[ 66 103  88 120 124 102  83 130  83  66  92 130 108] = Q_158
[171 167 168 142 174 151 164 138 162 164 161 137 155] = Q_981
[152 167 116 108 126 147 128 130 161 150 152 145 116] = Q_462
[194 160 168 143 154 162 175 131 171 191 165 134 148] = Q_366
[128 128 131 144 169 140 139 120 114 137 120 113 126] = Q_976
[171 167 168 142 174 151 164 138 162 164 161 137 133] = Q_281
step -1: [130]
[129]
step -1: [147 128 130]
[146 127 129]

[141 145 115 130 119 143 149 130 108 119 118 139 113 173 137 116] -> Q_281
[104 150 170 110 132 139 132 107  91 114  84 133  99 160 120  94] -> Q_3
[136 104 124 150 118 111 123 144 129 147  69 100  93 135 147 138] -> Q_462
[129 114 109 144 135 108 120 131 144 150 131 115 137 103 128 145] -> Q_366
[ 88  91 152 163 132 118 114 129 128 147  82 109 103 119 128 123] -> Q_520
[ 91 152 163  88 154 135 150  81  70 120 125 133 145 153  97  77] -> Q_158
[143 119 145 141 115 130 149 152 136 116 114 137 109 166 148 144] -> Q_101
rev: [149 130 115 141 145 119 143]
Q_101
rev: [ 88 163 152  91]
Q_158
rev: [ 81 150 135 154  88 163 152]
Q_158

[114 158 167  90  98  86 155 164 151 130 131 138] = Q_887
[172 157 157 160 143 143 128 106 106  64 133 112] = Q_520
[ 83 143 116 131 173 190 133 109 123 124 105  76] = Q_3
[137  93 109 133 186 108 124  96  86  72  78 161] = Q_921
[154 180 120  90 155 178 137  97  91 109 188 132] = Q_366
[ 70 117 102 149 116 193  97  84 143 116 179 129] = Q_158
[119 157 106  92 169  91  62 180 145 120 191 148] = Q_550
step -1: [96 86 72 78]
[95 85 71 77]
rev: [116 143  84]
Q_158
step +1: [128]
[129]
step +1: [167]
[168]
step +1: [133 186 108]
[134 187 109]

[147 191 141 152] -> Q_520
[171 186 137 147] -> Q_101
[155 184 147 148] -> Q_158
step -1: [137]
[136]
step -1: [171 186]
[170 185]
rev: [137 186 171]
Q_101
rev: [152 141]
Q_520
rev: [148 147]
Q_158
step +1: [147]
[148]

[204 114 144 151]  Q_462
[ 97 146 195  78]  Q_101
[146 144 114 151]  Q_281
step +1: [114]
[115]
rev: [195 146  97]
Q_101
rev: [151 144 114]
Q_462
step -1: [144]
[143]
step -1: [146]
[145]

[163 101 201  76 178  92 169 105] -> Q_921
[163 101 201  76 206  68 136 125] -> Q_101
[163 101 201  76 206 131 136 125] -> Q_3
step -1: [101 201]
[100 200]
step +1: [ 76 206 131]
[ 77 207 132]
step +1: [136]
[137]
step -1: [206]
[205]

[158 140 126 132 122 141 125 146 123] : Q_921
[158 146 126 132 122 141 123 140 125] : Q_3
[118 110 125 151  67 115 132 123 102] : Q_550
asked: [158 146 126 132 122 141 123 140 125]
Q_3
step +1: [140 126]
[141 127]
rev: [123 146 125 141 122 132 126 140]
Q_921
step -1: [151  67]
[150  66]
step +1: [123 140]
[124 141]
step +1: [125 146]
[126 147]

[145 204 147 106  95 129 117 155 124 177 109 122 128 185 108  94 136  81
 149 119 118 105 142 125 158 150 151 165 161 134 111 118 122  94 162 142
 130  70 152  92 145 102 139 190 167 135 141  95  56 141 111 160 149  76
 168 136] : Q_520
[141 208 141 104  98 124 113 152 127 174 110 122 127 183 108  94 137  88
 144 112 124 108 142 127 161 150 153 165 165 135 106 115 127  96 165 140
 130  72 141  95 144 103 139 186 174 135 141  95  83 175 159 152 148  69
 165 138] : Q_462
[141 208 141 104  98 124 113 152 127 174 110 122 127 183 108  94 137  67
 144 112 124 108 142 124 161 150 153 165 165 135 106 115 127  96 165 140
 130  72 141  95 144 103 139 186 174 135 141  95  83 175 159 152 148  69
 165 138] : Q_981
[149 200 156 108  92 132 123 156 123 176 109 123 129 187 112  98 136  74
 152 126 115 104 140 124 156 150 149 165 158 134 114 116 118  92 162 142
 129  69 143  90 146 102 139 187 164 136 140  93  73 167 152 155 150  85
 170 134] : Q_366
[145 204 147 106  95 129 117 155 124 177 109 122 128 104 136 140  74 152
  98 112 126 187 115 125 158 150 151 165 161 134 111 118 122  94 162 142
 130  70 152  92 145 102 139 190 167 135 141  95  56 141 111 160 149  76
 168 136] : Q_101
asked: [141 208 141 104  98 124 113 152 127 174 110 122 127 183 108  94 137  67
 144 112 124 108 142 124 161 150 153 165 165 135 106 115 127  96 165 140
 130  72 141  95 144 103 139 186 174 135 141  95  83 175 159 152 148  69
 165 138]
Q_981
step +1: [149]
[150]
rev: [140 104 115 126 152  74 136  98 112 187]
Q_366
step -1: [130]
[129]
step -1: [135 141  95]
[134 140  94]
step -1: [139 186 174]
[138 185 173]
asked: [149 200 156 108  92 132 123 156 123 176 109 123 129 187 112  98 136  74
 152 126 115 104 140 124 156 150 149 165 158 134 114 116 118  92 162 142
 129  69 143  90 146 102 139 187 164 136 140  93  73 167 152 155 150  85
 170 134]
Q_366

[168 202 126 135 157 132 129 127 138 141 157 137 134 139 109 128 139 142
 116 109 116 119  95 141 124 134 139 140 115 131 132 127 126 123 151 134
  99 149 119 122 132 114 117 149 123 122 131 133 128 137 115  65 117 143
 128] = Q_281
[118 128 128 128 132 123 127 127 132 128 130 129 127 130 127 127 128 123
 126 128 128 127 124 130 120 131 135 124 131 128 132 122 134 126 123 130
 137 127 127 129 128 128 117 117 126 126 128 130 128 139 128 125 130 127
 128] = Q_981
[147 100 112 182 148 134 134 127 151 153 183 133 136 149  91 128 151 157
 107  90 102 105  72 141 129 125 146 152  95 133 137 127 118 118 116 132
 111 162 111 120 144 100 139 153 124 112 125 146 130 122 138 106 126  86
 133] = Q_520
[134  92 106 208 150 132 147 133 161 168 202 126 134 157  78 131 173 171
  99  70  88  95  52 146 127 120 154 173  72 133 127 133 121 112 109 135
 108 190 105 127 161  86 157 143 127 103 118 155 128 117 143 115 137  65
 133] = Q_462
rev: [120 111]
Q_520
rev: [128 127 130]
Q_981
rev: [ 65 137 115 143 117]
Q_462
step +1: [135]
[136]
step +1: [ 52 146 127]
[ 53 147 128]
rev: [108 135 109 112 121 133]
Q_462
rev: [157 134 126 202 168]
Q_462

